In the data rows, the value 500 means zero.
Here are some points:
tensor([646, 390, 625, 594, 697, 398, 632, 393, 468, 484, 541, 393, 523, 399,
        634, 387, 381, 518, 535, 390, 394, 494, 539, 417])
tensor([773, 429, 407, 546, 632, 398, 599, 389, 588, 397, 484, 426, 593, 399,
        616, 387, 381, 479, 418, 390, 394, 449, 648, 448])
tensor([524, 390, 483, 654, 606, 398, 558, 389, 531, 401, 471, 403, 415, 399,
        566, 387, 381, 503, 451, 390, 394, 510, 545, 448])
tensor([528, 390, 440, 628, 605, 398, 615, 389, 524, 420, 494, 393, 402, 399,
        578, 387, 381, 494, 469, 390, 394, 518, 564, 456])
tensor([421, 390, 509, 572, 692, 398, 624, 389, 521, 501, 589, 420, 402, 399,
        538, 387, 381, 514, 535, 390, 394, 510, 526, 470])
tensor([422, 390, 526, 651, 737, 398, 544, 389, 684, 444, 607, 393, 402, 399,
        536, 389, 381, 421, 400, 390, 394, 601, 680, 392])
tensor([448, 404, 517, 448, 669, 398, 558, 389, 468, 466, 535, 407, 424, 399,
        416, 533, 381, 482, 496, 390, 394, 538, 613, 518])
tensor([649, 834, 393, 580, 463, 546, 384, 389, 413, 600, 385, 393, 402, 399,
        385, 455, 381, 387, 400, 390, 425, 385, 645, 415])
tensor([743, 885, 393, 546, 470, 704, 384, 389, 467, 618, 385, 393, 402, 538,
        385, 389, 381, 387, 400, 390, 407, 385, 580, 392])
tensor([768, 870, 425, 601, 452, 728, 384, 389, 456, 556, 385, 541, 402, 536,
        385, 387, 381, 387, 400, 390, 403, 385, 531, 454])
tensor([790, 641, 400, 519, 423, 767, 384, 389, 551, 519, 385, 558, 402, 521,
        385, 387, 381, 387, 400, 390, 486, 385, 538, 470])
tensor([778, 790, 436, 493, 443, 851, 384, 389, 524, 490, 385, 601, 402, 497,
        385, 490, 423, 387, 400, 390, 527, 385, 500, 505])
tensor([760, 770, 505, 579, 416, 972, 384, 466, 551, 422, 385, 632, 402, 527,
        385, 505, 381, 387, 400, 390, 450, 385, 389, 451])
tensor([738, 726, 431, 595, 399, 935, 384, 472, 483, 400, 385, 704, 402, 586,
        385, 497, 381, 387, 400, 390, 526, 385, 389, 460])
tensor([443, 440, 801, 637, 640, 905, 613, 448, 389, 641, 630, 707, 512, 405,
        841, 695, 381, 444, 874, 390, 394, 385, 389, 657])
tensor([392, 462, 738, 540, 534, 747, 636, 389, 389, 720, 605, 563, 839, 399,
        667, 480, 381, 457, 716, 594, 396, 509, 389, 729])
tensor([392, 390, 632, 523, 508, 661, 648, 389, 389, 695, 657, 480, 873, 399,
        645, 467, 381, 461, 722, 619, 414, 521, 389, 644])
tensor([392, 390, 605, 573, 447, 593, 587, 389, 389, 755, 689, 393, 894, 399,
        640, 507, 381, 507, 764, 682, 483, 566, 389, 528])
Here are 14 more points, each followed by its number:
tensor([392, 390, 696, 559, 452, 572, 588, 389, 389, 864, 579, 393, 938, 399,
        677, 387, 381, 427, 821, 745, 472, 588, 389, 489]) 0
tensor([419, 390, 678, 553, 524, 518, 531, 389, 389, 787, 943, 394, 765, 399,
        638, 641, 381, 570, 819, 691, 442, 524, 389, 543]) 1
tensor([392, 390, 653, 627, 468, 547, 526, 389, 389, 828, 687, 393, 846, 399,
        622, 526, 381, 442, 815, 705, 488, 522, 389, 515]) 2
tensor([392, 390, 672, 608, 476, 511, 566, 389, 389, 752, 702, 393, 816, 399,
        619, 513, 381, 523, 853, 696, 505, 543, 389, 492]) 3
tensor([392, 514, 624, 930, 413, 627, 546, 493, 511, 567, 746, 393, 806, 399,
        468, 491, 381, 704, 809, 691, 622, 463, 389, 583]) 4
tensor([392, 390, 719, 591, 443, 398, 663, 560, 389, 999, 613, 571, 646, 399,
        588, 547, 381, 557, 674, 731, 394, 460, 389, 392]) 5
tensor([392, 572, 671, 558, 443, 458, 489, 468, 389, 783, 602, 410, 752, 399,
        467, 387, 381, 438, 821, 711, 394, 516, 389, 433]) 6
tensor([392, 502, 690, 501, 500, 398, 469, 501, 389, 594, 569, 393, 703, 399,
        524, 387, 381, 515, 867, 722, 402, 494, 398, 401]) 7
tensor([392, 474, 569, 726, 467, 444, 629, 512, 418, 675, 523, 393, 621, 533,
        719, 584, 381, 567, 473, 769, 623, 681, 389, 528]) 8
tensor([608, 549, 393, 740, 394, 398, 384, 593, 712, 397, 385, 393, 602, 881,
        385, 718, 607, 442, 400, 525, 864, 385, 479, 392]) 9
tensor([643, 521, 393, 581, 394, 751, 384, 785, 942, 397, 385, 393, 480, 999,
        385, 445, 641, 394, 625, 437, 474, 385, 389, 392]) 10
tensor([723, 541, 393, 728, 394, 398, 384, 814, 801, 397, 385, 393, 529, 952,
        385, 614, 639, 462, 407, 416, 804, 426, 389, 392]) 11
tensor([804, 494, 393, 683, 394, 398, 384, 914, 694, 397, 385, 393, 519, 868,
        385, 627, 615, 479, 413, 502, 923, 524, 389, 392]) 12
tensor([785, 390, 393, 745, 394, 415, 384, 893, 601, 397, 385, 393, 604, 953,
        385, 683, 819, 401, 526, 772, 677, 457, 432, 392]) 13
Which two of these numbered points are nearest to each point below by angle, seen from the average point of the first points? Their numbers follow each, nearest first.
tensor([392, 529, 438, 389, 488, 398, 462, 389, 445, 397, 491, 457, 444, 464,
        451, 659, 659, 562, 423, 476, 560, 533, 508, 520]) > 9 13
tensor([600, 397, 672, 419, 734, 398, 506, 551, 799, 462, 740, 433, 402, 655,
        672, 387, 381, 723, 561, 390, 394, 533, 498, 529]) > 10 11
tensor([410, 460, 428, 389, 468, 501, 395, 446, 541, 399, 437, 457, 434, 548,
        415, 813, 671, 579, 400, 474, 680, 590, 437, 534]) > 9 12
tensor([711, 419, 689, 389, 625, 544, 463, 774, 570, 576, 424, 412, 402, 405,
        513, 568, 509, 547, 496, 390, 456, 492, 567, 636]) > 12 13
tensor([392, 486, 396, 389, 455, 409, 512, 389, 438, 397, 459, 610, 402, 399,
        465, 512, 646, 497, 400, 480, 543, 483, 544, 530]) > 9 13
tensor([481, 390, 447, 389, 496, 398, 620, 639, 430, 397, 693, 536, 402, 474,
        718, 387, 413, 581, 603, 526, 394, 419, 408, 498]) > 7 5
tensor([397, 470, 485, 399, 460, 402, 406, 497, 492, 397, 459, 492, 402, 437,
        416, 836, 602, 545, 439, 473, 527, 525, 389, 454]) > 9 12
tensor([462, 519, 393, 428, 439, 398, 397, 652, 446, 461, 416, 491, 402, 519,
        385, 453, 459, 589, 400, 390, 445, 537, 554, 474]) > 12 11
